[[131 132 129 124 129 117]
 [135 126 128 129 127 124]
 [125 129 131 122 127 127]
 [136 104 110 142 138 138]]
->
[[136 104 110 142 138 138]
 [135 126 128 129 127 124]
 [131 132 129 124 129 117]
 [125 129 131 122 127 127]]

[[128 141 105 132 115 112 115 128 128 113 107 140 120 115 108]
 [130 139 113 135 121 121 120 130 131 117 116 139 124 121 116]
 [135 136 132 135 133 133 133 134 135 132 133 135 133 133 133]
 [124 129 126 120 125 117 125 130 117 130 115 131 130 121 121]
 [127 136 131 119 130 112 130 139 110 141 108 141 139 120 119]
 [127 121 114 140 119 141 120 112 150 105 145 114 109 133 131]]
->
[[128 141 105 132 115 112 115 128 128 113 107 140 120 115 108]
 [130 139 113 135 121 121 120 130 131 117 116 139 124 121 116]
 [127 121 114 140 119 141 120 112 150 105 145 114 109 133 131]
 [124 129 126 120 125 117 125 130 117 130 115 131 130 121 121]
 [127 136 131 119 130 112 130 139 110 141 108 141 139 120 119]
 [135 136 132 135 133 133 133 134 135 132 133 135 133 133 133]]

[[130 132 117 130]
 [134 125 116 150]
 [128 125 120 136]]
->
[[134 125 116 150]
 [130 132 117 130]
 [128 125 120 136]]

[[132 147 129 138 117 132 114 136 116]
 [105 112 131 112 145 108 125 120 133]
 [118 132 106 106 154 144 143  99 157]]
->
[[118 132 106 106 154 144 143  99 157]
 [132 147 129 138 117 132 114 136 116]
 [105 112 131 112 145 108 125 120 133]]

[[126 140 116 127 144 126 145 137 126 129 118 116 118 145]
 [142 136 140 115 125 138 138 123 102 150 143 145 128 128]
 [135 112 145 128 112 129 115 119 122 134 140 147 136 115]
 [136 133 135 121 128 137 132 124 113 143 135 133 124 129]
 [135 115 139 126 116 131 115 119 130 128 141 141 136 111]
 [128 149 119 122 139 132 143 133 112 141 121 115 114 145]]
->
[[126 140 116 127 144 126 145 137 126 129 118 116 118 145]
 [128 149 119 122 139 132 143 133 112 141 121 115 114 145]
 [136 133 135 121 128 137 132 124 113 143 135 133 124 129]
 [135 115 139 126 116 131 115 119 130 128 141 141 136 111]
 [142 136 140 115 125 138 138 123 102 150 143 145 128 128]
 [135 112 145 128 112 129 115 119 122 134 140 147 136 115]]

[[134 134 135 133 135 133]
 [146 145 142 142 150 125]
 [125 123 124 114 118 128]]
->
[[125 123 124 114 118 128]
 [134 134 135 133 135 133]
 [146 145 142 142 150 125]]
---
[[127 131 124 125 131 127 129]
 [137 116 140 138 124 138 133]
 [116 143 114 115 132 114 120]
 [141 114 141 140 126 142 139]
 [110 149 108 110 133 108 115]
 [143 110 145 144 124 145 139]
 [146 107 147 146 124 149 142]
 [113 146 111 113 133 112 118]
 [142 111 144 142 124 144 138]]
->
[[142 111 144 142 124 144 138]
 [127 131 124 125 131 127 129]
 [137 116 140 138 124 138 133]
 [116 143 114 115 132 114 120]
 [141 114 141 140 126 142 139]
 [110 149 108 110 133 108 115]
 [143 110 145 144 124 145 139]
 [146 107 147 146 124 149 142]
 [113 146 111 113 133 112 118]]

[[128 124 126 140 123 130 106 126]
 [136 124 113 130 126 133 154 120]
 [123 127 127 134 129 131 117 124]
 [124 133 125 131 128 116 125 137]
 [118 135 147 144 128 101 152 112]]
->
[[118 135 147 144 128 101 152 112]
 [128 124 126 140 123 130 106 126]
 [136 124 113 130 126 133 154 120]
 [123 127 127 134 129 131 117 124]
 [124 133 125 131 128 116 125 137]]

[[150 142]
 [122 121]]
->
[[122 121]
 [150 142]]

[[133 137 135 114 114 134 134 115 135 115 113 117]
 [106 138 107 143 142 105 103 142 107 143 144 141]]
->
[[106 138 107 143 142 105 103 142 107 143 144 141]
 [133 137 135 114 114 134 134 115 135 115 113 117]]

[[111 126 130 142 135 140]
 [117 130 129 125 122 128]
 [116 125 131 123 134 135]
 [112 132 125 146 115 112]
 [150 128 133 141 121 106]
 [113 137 128 142 111 119]
 [110 129 116 133 136 144]]
->
[[110 129 116 133 136 144]
 [111 126 130 142 135 140]
 [117 130 129 125 122 128]
 [116 125 131 123 134 135]
 [112 132 125 146 115 112]
 [150 128 133 141 121 106]
 [113 137 128 142 111 119]]

[[131 122 130 140 124 139 121 121 131 120 125 124]
 [124 137 127 144 114 150 122 115 144 107 125 108]
 [131 127 128 137 122 138 123 122 134 119 128 122]
 [126 121 131 124 136 121 129 132 120 138 123 137]
 [124 142 125 140 112 149 124 116 146 106 129 106]
 [121 125 132 137 128 138 124 121 130 123 117 123]
 [128 116 132 130 135 126 126 129 120 135 121 137]]
->
[[128 116 132 130 135 126 126 129 120 135 121 137]
 [131 122 130 140 124 139 121 121 131 120 125 124]
 [124 137 127 144 114 150 122 115 144 107 125 108]
 [131 127 128 137 122 138 123 122 134 119 128 122]
 [126 121 131 124 136 121 129 132 120 138 123 137]
 [124 142 125 140 112 149 124 116 146 106 129 106]
 [121 125 132 137 128 138 124 121 130 123 117 123]]
---
[[106 127 110 108]
 [128 128 128 128]
 [105 126 110 108]
 [120 128 122 122]]
->
[[128 128 128]
 [105 126 110]]

[[140 128 126 155]
 [133 128 129 128]
 [126 154 131 157]]
->
[[133 128 129]
 [126 154 131]]

[[133 135 135 130]
 [121 130 133 132]
 [110 123 139 103]]
->
[[121 130 133]
 [110 123 139]]

[[100 135 114 147 111]
 [111 127 114 151 118]
 [145 130 143 110 149]
 [117 135 111 147 113]
 [147 121 145 119 145]]
->
[[111 127 114]
 [145 130 143]]

[[126 134 127]
 [126 133 124]
 [123 151 127]]
->
[[126 133 124]
 [123 151 127]]

[[127 155 131 129  99]
 [123 116 115 110 140]
 [140 156 158 100 106]
 [139 103 122 111 135]
 [155 133 138 119 106]]
->
[[123 116 115]
 [140 156 158]]

[[122 134 126 130]
 [102 139 124 117]
 [144 133 123 145]]
->
[[102 139 124]
 [144 133 123]]
